128 stands for zero in the data rows.
Here is a table of points, one per row:
array([116, 125, 123, 070, 106, 125, 153, 123, 127, 120, 098, 118, 082, 102, 118, 131, 161, 174, 089, 118, 098, 147,
       160, 165, 062, 122, 115, 088, 132, 113, 127, 105])
array([150, 115, 070, 079, 115, 111, 122, 086, 163, 133, 105, 154, 116, 120, 195, 116, 120, 175, 146, 127, 121, 169,
       149, 120, 122, 125, 165, 183, 135, 142, 128, 116])
array([116, 206, 117, 168, 169, 038, 157, 173, 145, 147, 030, 083, 082, 107, 110, 189, 117, 121, 128, 172, 102, 086,
       150, 136, 195, 134, 112, 145, 101, 109, 121, 189])
array([124, 110, 156, 153, 111, 159, 153, 145, 100, 136, 152, 096, 098, 170, 145, 128, 112, 163, 110, 103, 149, 124,
       137, 124, 154, 119, 101, 192, 156, 163, 095, 190])
array([147, 114, 147, 128, 168, 176, 077, 198, 156, 095, 162, 139, 131, 124, 116, 155, 092, 132, 123, 141, 102, 149,
       100, 124, 090, 130, 113, 150, 134, 182, 145, 079])
array([112, 101, 103, 120, 092, 074, 167, 099, 092, 135, 151, 126, 141, 152, 108, 163, 102, 125, 074, 106, 170, 153,
       111, 137, 157, 091, 159, 080, 091, 136, 183, 111])
array([150, 138, 175, 137, 075, 100, 091, 139, 188, 116, 171, 150, 135, 129, 127, 123, 171, 130, 134, 127, 176, 142,
       157, 158, 143, 139, 127, 122, 130, 154, 122, 120])
array([137, 137, 179, 116, 168, 136, 180, 105, 096, 103, 151, 104, 084, 124, 129, 154, 072, 155, 132, 113, 112, 131,
       137, 152, 108, 142, 167, 107, 115, 161, 059, 098])
array([116, 096, 138, 123, 059, 098, 170, 148, 179, 166, 078, 146, 129, 173, 178, 148, 124, 104, 140, 105, 120, 106,
       108, 121, 099, 133, 108, 096, 142, 148, 110, 108])
array([196, 128, 104, 160, 078, 187, 117, 073, 093, 183, 105, 145, 150, 144, 096, 145, 110, 122, 129, 103, 128, 108,
       183, 159, 088, 088, 173, 112, 158, 123, 096, 141])
array([106, 139, 136, 201, 156, 092, 172, 104, 167, 166, 200, 112, 114, 155, 114, 130, 143, 056, 135, 147, 015, 112,
       153, 057, 126, 139, 163, 149, 130, 123, 201, 194])
array([128, 168, 106, 161, 143, 141, 163, 099, 104, 127, 139, 156, 140, 118, 131, 098, 154, 123, 141, 146, 084, 148,
       085, 167, 116, 108, 129, 099, 109, 174, 073, 116])
array([130, 070, 095, 052, 169, 162, 126, 138, 162, 149, 101, 168, 164, 095, 123, 080, 142, 175, 139, 172, 186, 094,
       170, 150, 191, 124, 100, 060, 223, 159, 142, 124])
array([115, 113, 121, 178, 137, 128, 042, 141, 117, 127, 084, 130, 152, 185, 147, 135, 162, 135, 118, 074, 085, 106,
       121, 148, 126, 185, 145, 106, 110, 130, 129, 111])
array([141, 143, 129, 063, 131, 172, 160, 153, 136, 082, 165, 123, 192, 088, 104, 144, 158, 106, 170, 064, 149, 135,
       089, 133, 161, 159, 147, 157, 097, 136, 156, 113])
array([059, 177, 135, 186, 140, 118, 151, 183, 176, 159, 101, 071, 182, 140, 145, 086, 110, 103, 127, 186, 114, 126,
       222, 101, 150, 110, 119, 152, 128, 091, 173, 101])
array([158, 150, 196, 112, 144, 187, 143, 058, 139, 088, 145, 138, 065, 152, 123, 120, 135, 169, 150, 107, 131, 150,
       116, 134, 139, 152, 140, 104, 123, 106, 168, 142])
array([114, 157, 134, 114, 146, 135, 074, 129, 154, 107, 098, 108, 138, 169, 142, 122, 077, 096, 149, 122, 126, 182,
       106, 138, 106, 061, 174, 145, 166, 113, 124, 124])
array([167, 144, 135, 118, 088, 140, 142, 143, 123, 132, 120, 136, 151, 139, 139, 096, 102, 178, 125, 046, 128, 136,
       074, 088, 112, 076, 096, 132, 163, 167, 151, 147])
array([099, 140, 082, 157, 102, 148, 123, 073, 168, 093, 130, 109, 089, 103, 121, 119, 082, 124, 182, 150, 129, 127,
       102, 115, 152, 154, 103, 121, 118, 151, 152, 119])
array([130, 113, 100, 121, 144, 156, 112, 130, 121, 175, 171, 113, 168, 135, 097, 166, 104, 099, 130, 140, 101, 149,
       104, 147, 147, 153, 085, 118, 123, 089, 133, 097])
array([158, 130, 155, 137, 079, 104, 148, 157, 054, 115, 107, 088, 078, 104, 118, 061, 115, 113, 139, 132, 130, 111,
       068, 104, 139, 138, 155, 157, 155, 076, 128, 083])
array([086, 191, 128, 140, 115, 116, 091, 136, 081, 134, 135, 129, 101, 081, 129, 143, 156, 149, 120, 090, 162, 122,
       144, 084, 127, 132, 161, 129, 148, 141, 134, 122])
array([075, 069, 123, 177, 141, 128, 120, 138, 156, 122, 160, 078, 194, 082, 128, 094, 092, 191, 123, 094, 065, 128,
       136, 161, 102, 123, 167, 100, 150, 051, 083, 120])
array([145, 116, 134, 143, 129, 130, 160, 133, 086, 126, 134, 157, 162, 095, 166, 115, 181, 144, 109, 168, 095, 189,
       144, 126, 173, 120, 069, 175, 094, 134, 129, 090])
array([152, 168, 119, 118, 155, 074, 131, 105, 146, 082, 110, 122, 177, 171, 048, 151, 144, 159, 108, 197, 169, 160,
       097, 074, 096, 155, 178, 128, 122, 117, 111, 148])
array([118, 155, 118, 099, 163, 132, 124, 119, 124, 146, 110, 176, 162, 110, 217, 124, 098, 111, 090, 144, 200, 082,
       099, 127, 122, 217, 065, 129, 172, 120, 135, 123])
array([122, 201, 115, 090, 114, 108, 098, 111, 111, 133, 144, 141, 173, 139, 152, 095, 128, 157, 108, 172, 074, 008,
       098, 173, 106, 069, 170, 115, 109, 109, 115, 131])
array([135, 126, 138, 068, 152, 104, 106, 148, 117, 179, 156, 111, 085, 154, 113, 141, 153, 180, 214, 179, 120, 163,
       143, 141, 122, 160, 153, 132, 142, 135, 141, 139])
array([129, 100, 093, 125, 074, 181, 118, 176, 105, 077, 176, 147, 107, 154, 153, 136, 136, 111, 115, 171, 143, 133,
       156, 097, 096, 152, 125, 099, 100, 095, 136, 186])
array([173, 129, 115, 116, 138, 119, 094, 137, 099, 172, 135, 094, 106, 170, 080, 045, 114, 065, 098, 044, 157, 144,
       161, 096, 113, 161, 066, 174, 015, 190, 107, 138])
array([127, 108, 130, 131, 126, 100, 116, 097, 094, 081, 130, 131, 154, 112, 097, 144, 131, 101, 141, 133, 123, 085,
       175, 106, 096, 130, 080, 136, 184, 130, 123, 159])
array([136, 108, 152, 123, 122, 151, 110, 112, 144, 121, 120, 130, 126, 042, 131, 177, 122, 075, 063, 113, 099, 151,
       135, 104, 175, 121, 121, 085, 149, 119, 060, 112])
array([103, 125, 149, 120, 148, 151, 130, 087, 116, 163, 119, 137, 096, 151, 105, 156, 185, 113, 103, 166, 182, 088,
       100, 121, 145, 096, 157, 139, 128, 143, 135, 092])
array([122, 103, 089, 127, 142, 109, 164, 161, 157, 096, 156, 118, 086, 155, 138, 185, 179, 110, 139, 094, 160, 137,
       131, 127, 146, 108, 087, 174, 109, 081, 111, 086])
array([157, 083, 117, 140, 176, 113, 119, 161, 106, 103, 099, 198, 112, 122, 129, 134, 115, 113, 140, 115, 162, 103,
       131, 084, 143, 106, 163, 097, 092, 097, 127, 103])
array([098, 111, 202, 138, 122, 145, 089, 091, 093, 100, 099, 113, 153, 107, 163, 142, 147, 101, 225, 131, 150, 135,
       146, 149, 129, 109, 105, 114, 088, 137, 118, 180])
array([063, 094, 163, 117, 102, 136, 142, 112, 132, 168, 132, 207, 105, 124, 086, 073, 083, 090, 081, 152, 124, 144,
       112, 164, 132, 183, 100, 198, 144, 134, 171, 157])
array([184, 092, 071, 169, 153, 107, 136, 172, 169, 133, 113, 092, 113, 093, 132, 129, 166, 140, 101, 127, 153, 130,
       084, 182, 086, 071, 129, 093, 107, 113, 142, 177])
There is one direction along which these points spread out most. Take the direction at right angles to it along which they spread out most. Go by this last direction. For each point below, how far along it does it lie, from 0 to 99? 50 is the average, and the first point above lies past it. One standard deviation of the points above along it is 16.
array([127, 108, 130, 131, 126, 100, 116, 097, 094, 081, 130, 131, 154, 112, 097, 144, 131, 101, 141, 133, 123, 085,
       175, 106, 096, 130, 080, 136, 184, 130, 123, 159]) -> 52
array([130, 113, 100, 121, 144, 156, 112, 130, 121, 175, 171, 113, 168, 135, 097, 166, 104, 099, 130, 140, 101, 149,
       104, 147, 147, 153, 085, 118, 123, 089, 133, 097]) -> 47
array([136, 108, 152, 123, 122, 151, 110, 112, 144, 121, 120, 130, 126, 042, 131, 177, 122, 075, 063, 113, 099, 151,
       135, 104, 175, 121, 121, 085, 149, 119, 060, 112]) -> 57
array([150, 115, 070, 079, 115, 111, 122, 086, 163, 133, 105, 154, 116, 120, 195, 116, 120, 175, 146, 127, 121, 169,
       149, 120, 122, 125, 165, 183, 135, 142, 128, 116]) -> 56
array([116, 096, 138, 123, 059, 098, 170, 148, 179, 166, 078, 146, 129, 173, 178, 148, 124, 104, 140, 105, 120, 106,
       108, 121, 099, 133, 108, 096, 142, 148, 110, 108]) -> 53
array([116, 206, 117, 168, 169, 038, 157, 173, 145, 147, 030, 083, 082, 107, 110, 189, 117, 121, 128, 172, 102, 086,
       150, 136, 195, 134, 112, 145, 101, 109, 121, 189]) -> 63
array([145, 116, 134, 143, 129, 130, 160, 133, 086, 126, 134, 157, 162, 095, 166, 115, 181, 144, 109, 168, 095, 189,
       144, 126, 173, 120, 069, 175, 094, 134, 129, 090]) -> 39
array([196, 128, 104, 160, 078, 187, 117, 073, 093, 183, 105, 145, 150, 144, 096, 145, 110, 122, 129, 103, 128, 108,
       183, 159, 088, 088, 173, 112, 158, 123, 096, 141]) -> 62
array([158, 130, 155, 137, 079, 104, 148, 157, 054, 115, 107, 088, 078, 104, 118, 061, 115, 113, 139, 132, 130, 111,
       068, 104, 139, 138, 155, 157, 155, 076, 128, 083]) -> 43
array([103, 125, 149, 120, 148, 151, 130, 087, 116, 163, 119, 137, 096, 151, 105, 156, 185, 113, 103, 166, 182, 088,
       100, 121, 145, 096, 157, 139, 128, 143, 135, 092]) -> 50
